In the data rows, 128 means zero.
Some points:
[ 85 109  73 142 148 175 108  80 115 107 141 112 145 121 178 128 148 157  78  91 129 158 176 125 101  80  88  94  99 130 138 140 118 107 103  89  84 102 119  98  78 128 138 108 142 163]
[136 146 134 122 109 156 145 146 147 146 136 150 115 104 127 150 142 128 124 104 123 156 158 150 181 141 111 116 138 130 128 147 103 143 141 185 145 114  86  92 120 179 129 120 104 124]
[182 159 124 138 133 176 120 105 154 107 145 125 112 108 104 116 166 146 166 126 135 143 110 129  73 136 138 154 148 114 109 158 119 118 127 133 116 138 130 126 136 124 132 118 139 124]
[126 108 129 102  91 134  91 163 140 124 105  98 132 102  90  84 140  86 118 133 140 126 128 114 127  92 118 116 130 155 128 125 130 140 126 131 148 131 145 104  92  78 143 114 124  87]
[158 149 150 141 123 108 173 152 156 140 113 126 137 126 132  92 118  99 174 130 128 101 132 167 131 126 103  88 150  98 104  92 119 102 126 108 170 130 129  92 117 145 129  83 154 165]
[115 114  95 102 134 108 151 143 120 113 114 134 159 166 143 142 130 169 156 148 115 152 152 138 146 145 181 130 119 170 127 147 107 174 134 118 126 135 139  85  86 128 140  74  67 105]
[107 140 140 124 128 162 159 155 112 152  97 122 136 138 117 148 136 174 155 118 117 123 120 107 154 117 142 133 185 127 121 151 141 165 125 131 109  95 160 139 154 109 175 150 163 140]
[149 111 139 153 134 122 133 134 150 134 147 142 137 172 141 171 177 146 156 143 184 149 129 153 148  93 103 109  95 164 120 102 145 158 129 112 156 136 112 108 161 104 108 127 169 139]
[ 97 125 131 106 149 126 136 136 177 146 179 157 140 133 131 121 157 130 153 137 135 104 114 111 174 146 135 149 153 147 152 168 148 104 112  97 159 149 121  89 109 168 134 159 107 117]
[135 148 119  89 147 120 128 101 113 145 130 133 107 131 118 144 100 130 128 116  85 118 118 135 129 128 145 150 129 137 163 148 154  97 102 143 159 126  73 101 107  62 127 105 168 134]
[ 87 109 104 118 100 147 152 147 123 121  96 101  83  87 156 132 169 128 153 101  97 102  92  73 127 154 149 141 125 151 139 123 133 128 142 158 126 136 130 138 143 122 118 121 129  94]
[118 116 102 125 119 119 151 170 139 128 145 120 143  97 134 133 117 125 167 134 170 159 166 175 137 113 156 169 115  92 135 142 178 143 124 152 141 154 115 142 125  95 146 144  95 132]
[136  96 164 139 138 102 108  73  95 127 111 115 169 125 160 154 142 143 160 137 147 124 101  89  88  70 156 107 144 111 135 155 128 114 133 166 165 163 160 137 145 146  99 124 119 109]
[135 131 139 127 151 128  85 114 119 112 113  91 126  92  77  91 140 138 147  80  85 102 103  92 156 123 103 122 116 124 136  97 130 106 147 125 152 118 146 143 132 146 134 143 109 109]
[112 142  77 133 118  76  92 144 136 145 124 107 133 136 124 132 117 114 104 119 122 148 108  93 117 116  62 106 102  87 127 104  58 111 103 147 123 133 135 116 162 112 118 113 134 132]
[104 174 154 154 132 156 160 137 109  76  97  85 123 149 132  99 103  90 132 138 155 153 142 140 156 128 150 109 161 118 136 152 101 138 106 120 147 147  92 158 136 131 124 177 150 118]
[116 150 130  86 119 100 170 107 158 116  93 126 112 161 123 129 131 136  65 126  94 129 120 114  97 111 131 104 111 115 130 127 164 147 102 119 144 162 172 148 164 135  81 120 108 116]
[145 149 159 153 153 141  43 131  99 131 146 144  98 142 138 107 121 146 146 151  89 100 148 138 130  98 118 138 104  99 114 127 148 143 137 120  90 145 131 117 148 153 121 138 147 133]
[138 119 136 130 151 193 129 179 139 104 138 175 182 149 138 166 163 132  49 131 102  80 126 133  88  99 124 105  93 154 130 141  96  91 106 154 148 141 119 149 151 121 179 160 142 160]
[ 98 155 172 169 142 164  96 145 142 152 163 112  83 125 115 132 103 158 156 169 129  99 149 109 101  72 134 157 162 160 164 105  96 102 108 132 119 145 144 131 146 155  99  97  88 129]
[127  67 139 141 102 122 128 116  84 139 106 137  54 135 119 106  97 144 106 102 141 155 158 122  86 128 128 181 150 153 149 153 116 137 133 119 188 153  97 134 143 147 156 128 125 111]
[ 83  91 130 138 128 111 110 162 156 145 120 139 107 162 132 128 137 157  69  86 124 114 120 152  76 108 123  97 142  96  91  93 128  92 162 121 122 143 123 136  92 154 150 132 136  97]
[ 70  98 130 107 101 180  87 124 130 134 140 148 117 146 105 149 123 118 138 123 114 108  95 180 108 139 117  97  60  89 135 161 114 137 119 116 118 120 138 118  89 124 146  96 122 139]
[171 185 171 157 120 132 108 134  62 116 125 125 150 131 184 153 121  88 113 116 111 135 158 142 132 153 116  97 138 135 139 143 179 139 158 110 139 140 132 151 133 144  91  85  90 116]
[122 106  86 111 122  97  93 142 112 112 108 136 154 159 155 150 106 134 121 103 104  93 107 161 119 134 121 145 115 133  97 156 103 109 108  90 167 122 124  87 124 111  98 144 107  89]
[124 134 147 116 187 137 149 137 135 113  93  85 131 113 108 164 136  94 126 139 127 139 112 129  66 131 107 147 141 112 142 150 152 141 121  83  99 137  95 137 159 170 142  92 124 125]
[111 134 120 127  99  72 119 119 115 107 125 124 147  96 149 120 162 105 136 116 117 104  96 131 126  76  97 130 158 164 144 144 134 126 111 143 107 146 135 159 120  90 136 130 156 134]
[134 155 152 136 125  76 166 100 128 132 135 126 123 125 113 130 116 110 130 125 110  94 137  95 122 102 109 114  97  98 159 166 127 151 120 120 157 102 141 143 129 106 155 133 108 126]
[ 92 100 159 122 139  99 113 106 153 105 101 190  76  82 116 118 106 101 149  99 140 109 140 125 150 114 148 119 110 104 139 125  92 121 119 102  99 107 124 151 105 114 102 141 146 166]
[176 155 146 113  71 107 137 124 127 120 114 108 145 163 112 149 105 151 127 115 131 103  95 116 169 128 135 130 130 154 160 151 150 139 115 128  92  79  98  89  98 177  96 122 145 119]
[103 101 123 157 143 154 167 123 123 167 143 126 149 147 127 101 110  85  98  99 108 111  98  88  97  65 121 138 134 137  90  85 152 160 118 112 114 100  72 113  96 101 120 140 101 141]
[106 161 160 154  93 138 125 103 109 100 117  91 166  81  93 103 106 156 115 116 110 109 100 166 136 163 155 152 107 106 133 110 121 102 133  99 133 161 121 117 114 106 117 147 128 135]
[138 125 112 113 134 124 158 117 131 121 152  91 100 130 151 128 106 120 129 141 151 106 137 112 136 138 132 122  98  85 147 124 138 112 103 139 142 129 135  94 159 127 203 141 134  85]
[107 135 145 123 105  96 151 122 127  87 185 145 116 143 146 140 122  82  98 153 122 156 114 130 161 122 115 192 175 140 131 144 120 102 174 151 154 114 178 132 106 131 118 108 148 125]
[129 125  98 141 122  92 121 141 151 142 111 122 128  93 115 156 146 142 141 163 126 117 139 175 128 128  97 121 129 146 170 147 127 179 171 125 125 106  97 148 130 133 115 129 114 103]
[163 113 121 158 145 123 110 135 128  73 136  88 105 108 136 129 114 132  95  92  83 126 109 164 134 144 172 149 153 123 125  82 127 175 134 150 163 117 147 124 119 104 120 149 147 143]
[124 171 130 139 119 168  96  74 126 106 103 131 128 117 103 179 105 112 147 120 150 115 184 106 108 134 141 158 149 145  39  90 112 149 140 154 106 126 142 136 146 106 127 134 120 110]
[136 115 126 126  98 121  91 156 164 190 172 169 154 134 138 121 120 115 120 118 101 141 124 120 153 153 140 126 157  88 123 130 139 119  73  91 122 107 106 166 160 110 157 118 108  77]
[125  93 131 150 149 137 170 161 147 140 137 120 184 129 119 106 129 141 140 156 131 132 158 132 136 142 118 162  98 122 142 128 128 116 133 172 113  98 114 168 139 131  59  96 149  90]
[138  96 109 114 161 150 149 120 137 146 149 121  94  87 108 121 117 113  79 119 138 118  86  96 170 149 113 119 144 118  96 148 147 143 125 160 132 169 130 131 130 100 108 105  83 151]
[120 135 117  91  88  82 118 164 140 146 135  87  85  86 107 153 135 190  69 169 149 148 154 132 118 129 120 102 134 118  48 139 137 117 103 113 133 114 124 141  99 166 124 165 172 157]
[132 143 135 147 151 125 183 160 122  81 146 144 103 144 145 131 147 126 155 117 147 112 134 123 161 167 124 116 106 108 104 130 118 122 106 176  95 115 103 136  89 150 133  89 114  85]
[ 68 130 140 151 177 139  97 110  63 103  87 121 114 125 107  66 122 117 131 163 170 117 110 140 133 160 114 136 131 149 117 134 160 135 124 136 146 118 143 101 119 131 128 151 133 174]
[131 109  94 128  91 108 137 149 108 108 104 143 147 146 120 129 119 101 146 119 113 121 118  99 146 149 135 117 101 125 127 130 139  91  83 137 126 116 134 159 179 173 144 121 113 163]
[141 128  81 194 154 144 174 146 128 136 117 170 121 116 105 135  94 123 144 166 127 130 113  98 116 145 136 116 127 136 168 138 158 107 160 131 148 116 143 124  92  99 145 146 139 128]
[151 149 128 124 140 119 123  85 151 161 118 132 148 173 148 127 190 153 125 106 144 128 160 158 159 111 129 147 119 106 140 152 149 131 187 156 127  97 134 150 151 119 101 113  86 135]
[134 140 137 129 113 139 131 136 167 150 154 179 119 103 144 120 129 146  85  99 153 123 131 116  93 170 154 148 125 165 112 126 154 129 107  99 141 116 150 116 168 123 115 107 147 158]
[151 120 110  88 137 143 167 132 132 152 157 151 135 120 113 109 108  95 153  94  85 146 166 184  96 106 120 131 141 141 156 142 140 127 123 163  81 145 158 103 133 161 131 181 160 130]
[173 142 119 105 173 152 115  81  89 150 147 140 121 106 134 114 139 127 157 138 125 119 112 158 139 142 148 146 133 130  76  81  80 111 100  82 122 122 141 170 105 151 112 124 116 125]
[115  76 128 145 121 105 132  89 106 112 162 143 126 120 100 150 158 143 157 136  98 141 132 127 145 139 141  98 113 123  98  94 148 128 167 109 111 130 136 145 158 159 179 155 140 145]
[163 137 144 114 164 160 121  96  99 135 124 106 102 110 122 130 118 116 146 139 173 169 128 183 152 128  98 100 123 184 131 109  92  58  85  75 126 114 166 171 146 115 130 124 113 120]
[152 126 139 138 114 114  88  98 177 149 144 111 145 169 175 149 151 142 159 154 129 150 123 116  98 147 123 104 109 152 164 142 155 128  99 162 136 122 112 128  98 133  73 150 110 159]
[124  97  95 127 150 166 133 148 179 148 114 107 139 165 164 140 110 141 172 147 128 139 135 104 135 115 122 113 141 103 163 135 134 114 158  93 133 125 153 145 137 124  94 137 138 136]
Along one direction, these points spread out more than along any other. Take the direction at right angles to it along which they spread out most. Then take the direction at right angles to both along which they spread out most. Go by this last direction. How far along it is each point below, from 0 to 99? The average is 50, and the first point in the table lies past the average. One standard deviation of the points above along it is 16.
[ 51 112 117 121 149 114  78  84  93 104 123 119 142 141 102  98 131 113 120 136 156 174 141 162 127 175 168 131 179 141 130  84 119 106 122 156 129  81  77 105 149 144 140 118 129 136] 49
[150 130  96  46  76 126 140 129 130 120 142 148 173 152 141  74  65 167 139 135 134 106 102 124  96 106  72 116 150 154 125  98 122 164 178 159 134 139 115 157 131 173 161 130 114 135] 45
[157 121 144 139 131 156  96  75 141  92  80 127 136 101 132 115 104 121 135 192 151 170 150 131 145 119 131 134 108 129  68 133 116 137 124 125  73 101 124 100 155 133 150 146 129 106] 67
[114 128 161 167 137 109 116 103 143 151  86 117 132 160 141 138 107 114 114 113 107 124 144 151 179 177 111 161 142 167 125  85 115 132 118 142 121 191 163 135 110 132 183 152 149 141] 45
[129 142 109 107 109 153 142 132  83 113 121 198 118 128 108 137 161 185 141 151 136 175 129 103 145 117  96 126 119 101 155  99 155 136 124 113 131 157 141 126 107 123 111 129 131 114] 54
[149 104  97 135 133 116 127 116 111 127 147 134 154 135  92 119 139 121  95 124 152 102 153 138 122 156 128 108 158 132 170 169 134 187 131 116 103 176 171 135 129 105  91 123 150 129] 48
[156 139 115 118  92 116 165 150 119 153 113 107  76 133 139 132 154 111 100 170 136 112 128 149 153 112 170 138 136 109 121  83 104 108 138 142  86 114 103  81 149 122 111 129  98 121] 42
[175 127 110  85 104 100 124 135 118 114 115 105 139 136 138 142 155 121 133 123 113 133 133  72 139 159 171 173 137 112 150 119 106 120 126  73 131 133 109 137 110  97 155 143 153 179] 37
[162 163 117 160 136 111 106 160 159 173 144 129 125 120 104  92  85 113 132 118 119 141 113 105 131 116 149 106 122 166  94 176 116 125 169 127 134 146 127 135 143 131 152  95 144 138] 45
[ 93 151 135 119 148 143 113 167 129 168 155 141 147 107 163 154 126 101 104 136 179 156 105 112 140 134 154 138  87 105 144 114 125 172 159 148 132 124 147 141 126 176 142 149 143 117] 50
[106 118 151 101 116 138 166 134 113 131 159 114 129 151 145 121 136 125 147 132 131 136 116 105  71 150 133 109  76 111  84 105 105 145 172 134 138 119 130 128 120  75 112 137 139 131] 49
[166 144 193 145 136  91 151 163 132 123 120 149 140 126 129 125 132 140 100 110 145 139 133 104 107 152 122 114 140 122 166 127 116 108 157 132  64 110 111 103 117  80 113 141 110 142] 48
